One hidden turn or mirror swaps the rows below in pairs. Which row is each named row swapped with?
tal: [-27  14  10   1  -2  -6 -21  -4  -7  -6 -23   0 -11 -16  -4  -5]
bekol: [-21  11   8  -5 -20  10 -13  -5   7 -18 -12 -24  -8   0 -12 -10]
mon: [-10   9 -14  16 -32  -9  17   7 -22   3   2  10 -19  -5   1  16]
viba: [ -6  -8  17   1   6  11   8 -20   5  25  11   1  -7  25   5 -13]
Piz: [ 29 -23  -5  -7   9  -5 -17   9 -19  -7   6   9   0   1  14   2]
Gop: [ 32 -28  -8 -14  -3  -4 -16   0 -14  -8  -4   6   8   0  10   3]
zubu: [  5  -6 -22  24 -30   8   8   6 -12 -14   0  -1 -18   3  -5  22]
mit: [-12 -15  15  -3  11  -2  19 -13   7  28  -1  -4  -4  21  -8  -5]
Pidud: [-21  10  -4 -24 -22   2 -14   8   6 -12  -2 -15 -20  -6 -12  -2]
zuz: [ -5   5 -11   6 -30   3  24  17  -1 -11   4   4 -18   7  -2  25]
gilaf: [ 33 -21 -10 -15   4  -5 -14  -2 -14  -5   6  -1   5  -3  16   6]
Bib: [ -6 -19   8  -2  -4  12  11 -26  11  24   4   0   2  23   3 -11]
pif: [-16  22   9  -1  -2  11 -13  -2  -5  -1  -1 -19 -15 -19  -9 -12]
vum: [-27  17   6 -11 -12   2  -9  10  -2  -9 -14  -3  -9 -21  -8 -12]
rel: [ 34 -26  -9  -4  -3  -1 -15  -8 -14  -6  -6  -1  10  -5  12   5]
mor: [-25  12 -10 -25 -12  -3 -25  -5   4  -7 -14   9 -13  -4  -2  -8]
reg: [-17  21   3 -22  -2  -6 -25  11   9  -2 -10  -2 -16  -3   1   8]
Nezi: [ 28 -30 -11 -10  -3 -11 -15  -4 -16  -9 -10  -4   6  -7   7   8]
fir: [-19  10 -11 -34   2   0  -3   4   5  -8 -18 -21 -11   2  -2  -7]
bogi: [ -7   9 -15   8 -24  -5  18   2  -5  -4  -7  31  -6  14   3  22]
pibuf: [-14 -15  19   2   0   6   6 -23   6  27   1   0   5  17   2 -13]
Vuma: [-15   7 -10   5  -9  -1  15   4  -7  -1   8  18 -23   9   7  36]
nug: [ 25 -27  -5 -16   7 -19  -7   4 -20  -3 -10  -1  -9  -2  11   8]
zudu: [ -7 -13  11   4  12   8   8 -24   3  27  -1  -5   1  25   0 -11]
neta: [ 31 -25  -8  -4  11  -6 -13  -1 -22  -5  -9   1   0   2  14   4]
meli: [-13   6  -8  30 -16 -12   6  -2 -22   4  -9  16 -15  -3   2  23]
moruf: [ -4 -13   5   2   5   7  11 -30   7  26   4   2   3  20  -2 -17]
gezu: [ -8 -17  10   3  -4   7  17 -28  11  24  -5  -7   2  18  -6  -5]
napu: [-13  -3 -28  16 -23  -8  22   3 -20  -4  -3  -1 -18   3 -16  13]
Vebo: [  3  10 -12  28 -14  -1  16  11 -20  -5  10  -4 -12  -8   8  17]
suku: [-13  14   1 -11 -14  -5   0   4  -1 -17 -31 -15 -12 -10 -10 -15]
rego: [ 29 -29  -3  -4  -1  -7 -14   1 -22  -2  -5  12   1  -6  14   7]
Nuf: [ 33 -23 -10  -8   5  -8 -11  -4 -17  -7  -7   7   7  -3  13  -4]
sisa: [-14  25  -8 -16  -9  16 -14  -1   1 -20  -8   1 -16   6  -5 -17]
Gaku: [  1  -9  10  -2   5  15  12 -22  14  27   9  -2   2  18   1  -7]
fut: [ -3 -16   7   5  -4  13   7 -31  10  22   2  -8   8  16   0 -10]
nived: [  5   4 -26  -3 -12  -2  28   7 -13   4  -5   2 -16  16  -5  28]
bopim: [ -1  15 -29  14 -21   4   9   9 -11 -11   8  14 -14  20   4   9]

Swapped with rego: pibuf
Swapped with gezu: Nezi
Swapped with Vebo: pif
Swapped with nug: mit

